Each row has a name. Each piece below is followed by the name of the row it came from, unless a question asks for something else. Each question is about the rows just above it.

Columns, left to right: P L Z D M
123, 105, 104, 151, 119 = (113)
121, 240, 137, 80, 120 = (101)
240, 137, 80, 122, 120 = (86)
123, 119, 104, 105, 150 = (109)
Which column holds 137, 119 top down? : L
Which row holds these entries in another order? 80, 120, 121, 137, 240 : (101)
Which row holds these entries in another order? 120, 122, 80, 137, 240 : (86)
Put 104, 105, 119, 123, 150 back in order: which row is it? : (109)
119, 151, 104, 105, 123 is which row reordered? : (113)

Columns, left to right: H G V F T U
129, 158, 118, 166, 195, 120 = (60)
104, 106, 93, 176, 178, 168 = (126)
157, 30, 122, 163, 135, 127 = (88)
Which column holds 178, 135 top down? : T
Which column holds this, read top down? 158, 106 : G
Which column holds 168, 127 top down? : U

Columns, left to right: Q S W J A
75, 135, 82, 177, 137 = (157)
138, 125, 113, 126, 111 = (44)
138, 125, 149, 111, 113 = (46)
138, 149, 125, 111, 114 = (166)
100, 143, 152, 110, 135 = (163)
137, 148, 246, 31, 96 = (49)
75, 144, 82, 177, 137 = (118)
101, 142, 147, 105, 135 = (67)
149, 125, 111, 138, 113 is which row reordered? : (46)
31, 96, 137, 148, 246 is which row reordered? : (49)
75, 177, 137, 144, 82 is which row reordered? : (118)

Columns, left to right: N B R C
118, 172, 93, 86 -> (102)
95, 148, 150, 101 -> (57)
118, 172, 93, 213 -> (103)
91, 213, 172, 118 -> (114)
118, 212, 91, 172 -> (48)
95, 148, 150, 194 -> (24)
Which column holds 95, 118 top down? : N
Put 118, 93, 172, 213 back in order: which row is it? : (103)
91, 172, 118, 212 is which row reordered? : (48)
Put 172, 86, 93, 118 back in order: which row is it? : (102)
Which column holds this, read top down? 118, 95, 118, 91, 118 : N
Which row holds these entries in another order? 118, 172, 213, 91 : (114)
148, 172, 213 is in which column, read top down? : B

Columns, left to right: tirok nekuz vikap mogi runek
117, 121, 126, 133, 135  (23)
133, 121, 118, 135, 126  (55)
117, 121, 126, 133, 117  (3)
Which column holds 117, 133 top down? : tirok
135, 133, 126, 121, 117 is which row reordered? : (23)

Columns, left to right: labob vem Fipi lep tiv meru
228, 98, 93, 166, 126, 99  (130)
78, 125, 147, 213, 199, 120  (122)
126, 99, 98, 94, 228, 166  (92)
126, 227, 179, 166, 99, 92  (28)
126, 92, 179, 99, 166, 228  (47)
194, 99, 173, 199, 181, 103  (40)
126, 92, 98, 99, 166, 228  (124)
103, 181, 199, 173, 99, 194 is which row reordered? : (40)
Which row holds these entries in another order? 94, 228, 166, 126, 99, 98 : (92)
Which row holds these entries in another order? 228, 166, 99, 98, 92, 126 : (124)
Which row holds these entries in another order? 99, 126, 166, 93, 98, 228 : (130)
Which row holds these entries in another order? 120, 199, 213, 147, 125, 78 : (122)
Put 228, 166, 99, 179, 92, 126 back in order: which row is it? : (47)
228, 126, 92, 179, 99, 166 is which row reordered? : (47)

Columns, left to right: nise non zira Vok beze donef
104, 34, 178, 101, 135, 136 : (141)
34, 105, 136, 125, 98, 177 : (39)
177, 97, 105, 136, 125, 34 : (36)
96, 200, 135, 136, 100, 204 : (73)
149, 217, 103, 136, 68, 111 : (30)
178, 136, 101, 136, 104, 34 : (26)
Which column holds this, read top down? 178, 136, 105, 135, 103 : zira
Which column holds 178, 136 top down? : zira
Which row holds these entries in another order? 101, 136, 136, 34, 178, 104 : (26)
Put 34, 101, 104, 136, 136, 178 back in order: which row is it? : (26)
Put 136, 125, 105, 97, 34, 177 back in order: which row is it? : (36)
Put 34, 97, 105, 125, 136, 177 back in order: which row is it? : (36)

Columns, left to right: vokul zore Repe sizod kefer Somed fup zur
76, 228, 175, 148, 235, 60, 246, 189  (123)
175, 234, 228, 148, 76, 60, 189, 247  (127)
175, 246, 234, 228, 76, 60, 189, 148  (62)
Which row holds these entries in another order? 189, 247, 175, 234, 228, 148, 76, 60 : (127)
Put 175, 148, 76, 189, 246, 228, 235, 60 back in order: which row is it? : (123)
Which column holds this, read top down? 76, 175 : vokul
234, 228, 76, 60, 189, 148, 175, 246 is which row reordered? : (62)
247, 148 is in which column, read top down? : zur

Columns, left to right: Karo vuka kan buf rira roni
206, 118, 90, 139, 171, 69 = (116)
58, 54, 75, 200, 186, 178 = (63)
54, 200, 58, 177, 75, 186 = (96)
69, 90, 205, 139, 118, 171 = (8)
186, 75, 118 is in which column, read top down? : rira
Put 54, 200, 186, 58, 75, 178 back in order: which row is it? : (63)
205, 139, 118, 171, 69, 90 is which row reordered? : (8)
Which column holds 171, 186 top down? : rira
Which row holds these entries in another order? 75, 54, 200, 186, 178, 58 : (63)
Put 69, 171, 139, 90, 118, 206 back in order: which row is it? : (116)

Columns, left to right: X Y K E
181, 90, 29, 85 : (98)
181, 85, 90, 30 : (82)
181, 85, 90, 23 : (41)
Which row holds these entries in another order? 90, 30, 181, 85 : (82)
85, 85 is in which column, read top down? : Y

Columns, left to right: fur bab fodi Riv
123, 87, 227, 142 : (74)
87, 227, 124, 142 : (16)
138, 155, 102, 156 : (111)
166, 196, 117, 104 : (134)
142, 124, 227, 87 is which row reordered? : (16)
Which column holds 142, 142 top down? : Riv
155, 196 is in which column, read top down? : bab
87, 227, 155 is in which column, read top down? : bab
142, 156 is in which column, read top down? : Riv
Which column holds this, read top down? 123, 87, 138 : fur
Put 227, 142, 123, 87 back in order: which row is it? : (74)

Columns, left to right: Zetil suve bano mabun nub Lafeg Nisir sopap tinat beno
144, 97, 129, 96, 158, 102, 98, 165, 164, 115  (37)
97, 91, 133, 139, 53, 117, 220, 141, 180, 102  (207)
138, 100, 96, 121, 131, 134, 130, 162, 113, 171  (171)
138, 149, 137, 109, 117, 108, 121, 120, 115, 154  (87)
54, 142, 75, 141, 125, 119, 229, 131, 127, 175  (186)
154, 144, 144, 115, 123, 92, 127, 115, 179, 39  (6)
120, 132, 160, 96, 146, 108, 158, 135, 138, 138  (146)
108, 129, 127, 136, 164, 144, 126, 164, 117, 133  (77)
144, 97, 129, 96, 158, 94, 154, 125, 119, 43  (10)
90, 121, 123, 122, 151, 124, 98, 137, 112, 105  (180)
33, 72, 86, 179, 49, 97, 73, 103, 133, 172  (206)
Which column holds this, read top down? 90, 33 : Zetil
115, 135 is in which column, read top down? : sopap

Columns, left to right: Tiku zagov Teki Dun Figal pifaf
62, 161, 105, 110, 104, 118 = (70)
105, 62, 118, 161, 109, 104 = (159)
132, 66, 143, 89, 105, 208 = (81)
98, 43, 98, 157, 83, 95 = (151)
132, 143, 209, 105, 66, 89 = (80)
66, 144, 208, 132, 89, 105 = (25)
Put 209, 143, 89, 105, 66, 132 back in order: which row is it? : (80)
Which column holds 62, 105, 132, 98 top down? : Tiku
105, 62, 109, 104, 161, 118 is which row reordered? : (159)
Which row holds 132, 66, 143, 89, 105, 208? : (81)
105, 208, 132, 66, 143, 89 is which row reordered? : (81)
Which column holds this, read top down? 66, 43, 143 : zagov

Columns, left to right: Vubi tis bunu Kide kuno
206, 87, 224, 64, 122 -> (100)
238, 38, 227, 89, 36 -> (27)
173, 243, 225, 130, 104 -> (128)
Which column holds this, read top down? 122, 36 : kuno
Which column holds 224, 227 top down? : bunu
Which column holds 227, 225 top down? : bunu

Columns, left to right: Gem Vora voga rimum
70, 156, 123, 187 = (53)
118, 137, 114, 174 = (94)
137, 118, 114, 173 = (5)
85, 116, 131, 227 = (59)
133, 191, 138, 70 = (75)
170, 182, 128, 96 = (97)
133, 191, 138, 76 = (71)
Which row holds these entries in another order? 114, 118, 137, 174 : (94)
Which column holds this, read top down? 85, 133 : Gem
Which column holds 123, 114, 114 top down? : voga
137, 85, 133, 170, 133 is in which column, read top down? : Gem

Columns, left to right: nos ror Vonen beb vavo
205, 148, 171, 117, 178 -> (112)
143, 110, 181, 176, 131 -> (139)
221, 153, 62, 185, 134 -> (95)
170, 205, 178, 148, 117 -> (78)
101, 127, 149, 116, 127 -> (56)
Put 178, 148, 205, 117, 170 back in order: which row is it? : (78)
Which column holds 134, 117 top down? : vavo
Which column holds 134, 117, 127 top down? : vavo

Columns, left to right: zotul lozik Sar Tulo nulu
125, 134, 89, 147, 144 : (108)
126, 204, 179, 115, 111 : (20)
156, 28, 97, 103, 141 : (115)
112, 93, 116, 129, 146 : (169)
128, 115, 88, 128, 151 : (54)
129, 112, 93, 116, 145 : (132)
126, 111, 115, 179, 203 : (17)
111, 115, 126, 179, 204 is which row reordered? : (20)
Which column holds 28, 93, 115 top down? : lozik
145, 93, 129, 112, 116 is which row reordered? : (132)
Which column holds this, read top down? 179, 97 : Sar

Columns, left to right: Pinu Duv Duto muzep maras dez zim soz
177, 51, 129, 163, 155, 84, 137, 148 : (185)
193, 94, 74, 122, 97, 219, 129, 98 : (155)
92, 141, 162, 127, 137, 86, 129, 145 : (129)
84, 155, 176, 163, 129, 51, 137, 148 : (194)
170, 96, 103, 114, 113, 188, 122, 110 : (208)
185, 93, 89, 120, 103, 204, 125, 103 : (203)
84, 154, 175, 161, 129, 53, 136, 148 : (189)
137, 109, 126, 102, 131, 154, 118, 126 : (196)
184, 109, 53, 103, 105, 234, 133, 98 : (119)
187, 126, 146, 106, 140, 120, 121, 138 : (83)
85, 152, 173, 155, 130, 59, 135, 148 : (145)
137, 148, 84, 155, 176, 163, 129, 51 is which row reordered? : (194)
94, 141, 155, 96, 93, 154 is in which column, read top down? : Duv

Columns, left to right: Zipuz rigum Zamog Vinom toka
112, 196, 132, 106, 93 : (22)
191, 112, 106, 132, 197 : (52)
148, 212, 84, 129, 159 : (4)
112, 196, 132, 106, 191 : (107)
Which row holds these entries in another order? 191, 112, 196, 132, 106 : (107)
Which column holds 196, 112, 212 top down? : rigum

Columns, left to right: kiso ped Gib zat lazi mim
122, 131, 128, 121, 124, 114 : (50)
176, 114, 83, 59, 154, 53 : (58)
176, 114, 83, 59, 154, 87 : (31)
107, 164, 115, 88, 107, 83 : (140)
111, 145, 184, 116, 95, 104 : (106)
147, 90, 119, 63, 146, 38 : (65)
38, 63, 89, 146, 119, 147 : (89)
114, 164 is in which column, read top down? : ped
147, 119, 146, 89, 63, 38 is which row reordered? : (89)
Which column holds 83, 115, 184 top down? : Gib
Which row holds these entries in another order? 83, 88, 107, 107, 115, 164 : (140)
176, 107, 111, 147 is in which column, read top down? : kiso
Put 119, 63, 147, 146, 90, 38 back in order: which row is it? : (65)

Columns, left to right: labed pom puv gopev bisi goso vutu rivam
160, 109, 111, 115, 111, 127, 115, 113 : (137)
64, 140, 129, 125, 129, 158, 126, 126 : (120)
34, 132, 118, 115, 118, 190, 116, 115 : (29)
115, 113, 111, 161, 111, 115, 109, 127 : (131)
149, 127, 139, 139, 141, 97, 139, 140 : (90)
115, 115, 190, 116, 131, 34, 118, 118 : (51)
Which row holds these entries in another order? 127, 109, 115, 111, 161, 111, 113, 115 : (131)
Put 161, 111, 127, 115, 109, 113, 111, 115 back in order: which row is it? : (131)
Which column holds this, read top down? 158, 190, 115 : goso
113, 115, 127, 111, 115, 111, 109, 160 is which row reordered? : (137)
Put 160, 111, 127, 111, 113, 109, 115, 115 back in order: which row is it? : (137)
115, 118, 190, 116, 115, 34, 132, 118 is which row reordered? : (29)

Columns, left to right: lizik forip kode Vidol
121, 125, 130, 122 -> (42)
119, 123, 130, 118 -> (66)
111, 107, 32, 143 -> (125)
211, 137, 124, 100 -> (72)
175, 133, 119, 169 -> (69)
121, 125, 121, 130 -> (84)
127, 163, 106, 100 -> (188)
118, 128, 129, 122 -> (156)
127, 123, 113, 129 -> (183)
143, 100, 169, 130, 100, 122, 129 is in which column, read top down? : Vidol
169, 130 is in which column, read top down? : Vidol
Which column holds this, read top down? 122, 118, 143, 100, 169, 130, 100, 122 : Vidol
Which column holds 118, 143, 100, 169, 130, 100, 122, 129 top down? : Vidol
Which row holds these entries in another order? 122, 130, 125, 121 : (42)

Columns, left to right: purep Tusi Zef lutu Zogo zub fazip
148, 178, 71, 203, 233, 21, 30  (76)
71, 144, 199, 149, 188, 112, 57  (12)
148, 178, 71, 203, 233, 21, 161  (99)
71, 148 is in which column, read top down? : purep
188, 233 is in which column, read top down? : Zogo
57, 71, 144, 199, 149, 188, 112 is which row reordered? : (12)

Columns, left to right: Pim Gof kasig Bobo
181, 165, 164, 168 = (149)
126, 137, 138, 130 = (14)
146, 66, 66, 55 = (158)
118, 117, 116, 126 = (191)
60, 42, 43, 51 = (148)
178, 202, 202, 194 = (144)
117, 82, 82, 77 = (160)
125, 117, 116, 126 = (64)
184, 174, 174, 173 = (33)
125, 130, 131, 45 = (32)
Which column holds this, read top down? 146, 118, 60, 178, 117, 125 : Pim
Which column holds 66, 117, 42, 202, 82, 117, 174, 130 top down? : Gof
Which column holds this, read top down? 116, 43, 202, 82, 116, 174, 131 : kasig

Columns, left to right: Zap kipo Nek nak Nen dig Napu
132, 144, 128, 132, 131, 108, 119 -> (110)
141, 60, 58, 145, 27, 57, 148 -> (38)
148, 103, 77, 101, 102, 145, 88 -> (7)
125, 195, 107, 192, 194, 117, 196 -> (142)
156, 169, 165, 167, 168, 101, 116 -> (153)
112, 213, 120, 209, 212, 111, 230 -> (161)
119, 131, 128, 132, 132, 145, 108 -> (45)
Which row holds these entries in another order? 108, 119, 128, 131, 132, 132, 144 : (110)
Which column holds 148, 88, 196 top down? : Napu
111, 112, 120, 209, 212, 213, 230 is which row reordered? : (161)
Which column holds this, read top down? 131, 27, 102, 194, 168 : Nen
Which column holds this, read top down? 145, 117, 101 : dig
108, 145, 132, 132, 128, 131, 119 is which row reordered? : (45)

Columns, left to right: sune kizo boba lumod
149, 145, 172, 63 : (85)
149, 145, 63, 173 : (79)
63, 172, 148, 145 : (133)
171, 87, 39, 156 : (143)
24, 205, 132, 83 : (117)
111, 83, 109, 128 : (61)
38, 156, 87, 171 : (136)
63, 145, 149, 172 is which row reordered? : (85)
Which row holds these entries in another order? 156, 39, 87, 171 : (143)
Put 63, 149, 172, 145 back in order: which row is it? : (85)

Columns, left to right: soro nam vir Teba daf feba bag
103, 120, 83, 135, 115, 116, 101  (105)
103, 120, 83, 135, 115, 116, 190  (68)
154, 96, 172, 102, 125, 121, 92  (135)
115, 82, 102, 109, 108, 105, 53  (19)
139, 148, 109, 142, 113, 185, 166  (34)
113, 167, 109, 148, 139, 142, 185  (138)
100, 110, 83, 128, 114, 111, 89  (177)
154, 72, 170, 100, 126, 109, 71  (150)
Put 142, 185, 113, 167, 109, 148, 139 back in order: which row is it? : (138)
find: 115, 82, 102, 109, 108, 105, 53 : (19)

Columns, left to right: tuku fov duteb nunu valen
131, 113, 118, 125, 154  (18)
153, 125, 130, 118, 113  (13)
118, 130, 154, 113, 125  (21)
Which row holds these entries in another order? 113, 118, 125, 130, 153 : (13)
Which row holds these entries in another order? 113, 130, 154, 118, 125 : (21)
Which row holds these entries in another order? 154, 125, 118, 113, 131 : (18)
Which column holds this, read top down? 153, 118 : tuku
Put 113, 118, 125, 131, 154 back in order: which row is it? : (18)
Which column holds 154, 113 top down? : valen
125, 118 is in which column, read top down? : nunu

Columns, left to right: pusel Vosa zoso feso vap gel voma
140, 149, 175, 128, 123, 112, 35  (9)
134, 60, 149, 81, 202, 149, 111  (93)
123, 112, 128, 175, 35, 141, 149  (35)
Which column holds 111, 149 top down? : voma
123, 202 is in which column, read top down? : vap
Which column holds 149, 128 top down? : zoso
Which column holds 149, 60 top down? : Vosa
Which row holds these entries in another order? 35, 112, 123, 128, 141, 149, 175 : (35)
35, 112, 123, 128, 140, 149, 175 is which row reordered? : (9)

